Each row has a name. Each question is about the rows just above it.

selet: [ 98 165 166 108 160 113 170]
mepe: [ 97 108  99 138  94 127 159]
fila: [164 120 165  83 125  95  92]
pima: [170 145 127 148 122  88 134]
zor: [ 98 142 104 106  88 107  86]
bidis: [131 119 165  84  89 158 113]
namel: [170 136 133 165  99  85 171]
Lavag: [ 98 165 166 108 160 113 161]
Besa: [166 166  86 128 172 157 107]
The rest of the row after [170 136]:  [133 165  99  85 171]
Go on from [120 165] to the end of its row.  [ 83 125  95  92]
After [164 120], its row goes on with  [165  83 125  95  92]
The rest of the row after [133 165]:  [ 99  85 171]
The rest of the row after [165  84]:  [ 89 158 113]

foduf: [149 111 112 145]
kiv: [156  89  88 168]
Rur: [160  88  88  94]
rus: [ 95 111 112 145]
Go on from [89 88] to the end of its row.  [168]
The rest of the row after [160  88  88]:  [94]

zisi: [118 104 109 156 145 138 138]
zuzam: [ 94  86 120 154 152 162 145]
foto: [123 121 115 152 140 121 137]
lopi: [152 123 151 110 106 131 111]
maliz: [122 122 151 103 123 146 127]
berum: [118 123 157 104 125 145 128]
kod: [120 119 152 103 124 148 127]
Daru: [136 136 104 152 131 108 129]
Bonak: [143  98 137 156 107 118 104]
After [122 151], its row goes on with  [103 123 146 127]
The rest of the row after [118 104 109 156 145]:  [138 138]

motu: [128 132 130 134 130 118 134 123 126 130 134 127 124 123 130 131 119 127
 121 130 126 126 124 133 118 135 126 130 136 127 126 123 130 123 133 132
 136 125 125 133 133 121 124 134 128 126 128 115 138 129 129 123 127 124
 122 132 138 127 138 123 131 128]
vozaz: [128 132 130 134 130 118 134 123 126 130 134 127 124 123 130 131 119 127
 121 130 126 126 124 133 118 135 126 130 136 127 126 123 130 123 133 132
 136 125 125 133 133 121 124 134 128 126 128 115 138 129 129 123 127 124
 126 134 126 126 132 128 135 111]
banot: [128 132 130 134 130 118 134 123 126 130 134 127 124 123 130 131 119 127
 121 130 126 126 124 133 118 135 126 130 136 127 126 123 130 123 133 132
 136 125 125 133 129 124 124 138 132 124 126 119 137 132 124 125 126 132
 126 128 131 126 131 134 129 116]
Tibof: [142 102 135 118 136 146 106 151 131 128 107 149 135 125 119 132 119 102
 170 125 145 120 138 106 144  83 130 130 117 136 117 127 129 132 134 126
  88 137 130 117 134 127 134 111 103 124 121 143  93 107 140 116 162 118
 152 112 129 144 107 106 132 145]
The rest of the row after [136 117]:  [127 129 132 134 126  88 137 130 117 134 127 134 111 103 124 121 143  93
 107 140 116 162 118 152 112 129 144 107 106 132 145]
After [112 129 144], its row goes on with  [107 106 132 145]

zaz: [130 144 113 117 107 128 137 128 101 108 144 145 115 124 117 119 114 124
 124 158 134 122 118 144 126 142 115 118 125 138  93 103 159 147 139 127
 113 141 106 136 121 121 131 104 151 130 127 131 137 130]
Zaf: [131 136 126 109 120 136 134 124 139 132 129 139 113 134 118 136 118 138
 127 140 122 134 120 117 117 117 137 120 137 117 117 147 123 144 123 106
 111 128 124 135 137 122 122 116 114 116 125 141 116 106]
zabam: [126 141 121 132 146 135 129 134 137 132 135 131 136 136 123 136 119 138
 127 131 135 119 136 114 122 119 127 125 123 123 132 119 135 132 125 117
 136 127 122 127 125 137 120 134 113 128 132 133 131 131]
Bogak: [124 123 116 127 124 111 144 134 123 125 159 126 146 138 123 133 126 142
 127 165 116 112 121 155 119 137 131 155 127 127 119 146 141 124 120 126
 137 119 115 132 125 127 133 156 123 125 153 141 131 121]
naliz: [131 136 126 109 120 136 134 124 139 132 116 139 113 134 126 136 118 138
 127 140 122 134 120 130 117 117 137 120 137 117 117 128 123 144 123 106
 111 128 124 135 137 122 122 116 114 116 125 141 116 106]
After [141 124 120 126], its row goes on with  [137 119 115 132 125 127 133 156 123 125 153 141 131 121]
Go on from [119 146] to the end of its row.  [141 124 120 126 137 119 115 132 125 127 133 156 123 125 153 141 131 121]
The rest of the row after [119 114]:  [124 124 158 134 122 118 144 126 142 115 118 125 138  93 103 159 147 139
 127 113 141 106 136 121 121 131 104 151 130 127 131 137 130]

Pabo: [ 89  89 166 169 169  84 135 170 168]
dab: [137 136 120 154 154 102 155 140 140]
Loze: [165 165  91 100 101 155 100 127 129]
moneb: [165 165 141 135 134 146 110 169 168]
Bupe: [116 116 140 135 134 121 134 117 117]
ganu: [ 89  89 166 169 169  84 168 136 135]
Zaput: [145 145 110 117 117 139 116 159 159]
Go on from [134 121 134] to the end of its row.  [117 117]
After [140 135 134], its row goes on with  [121 134 117 117]
Go on from [116 116] to the end of its row.  [140 135 134 121 134 117 117]

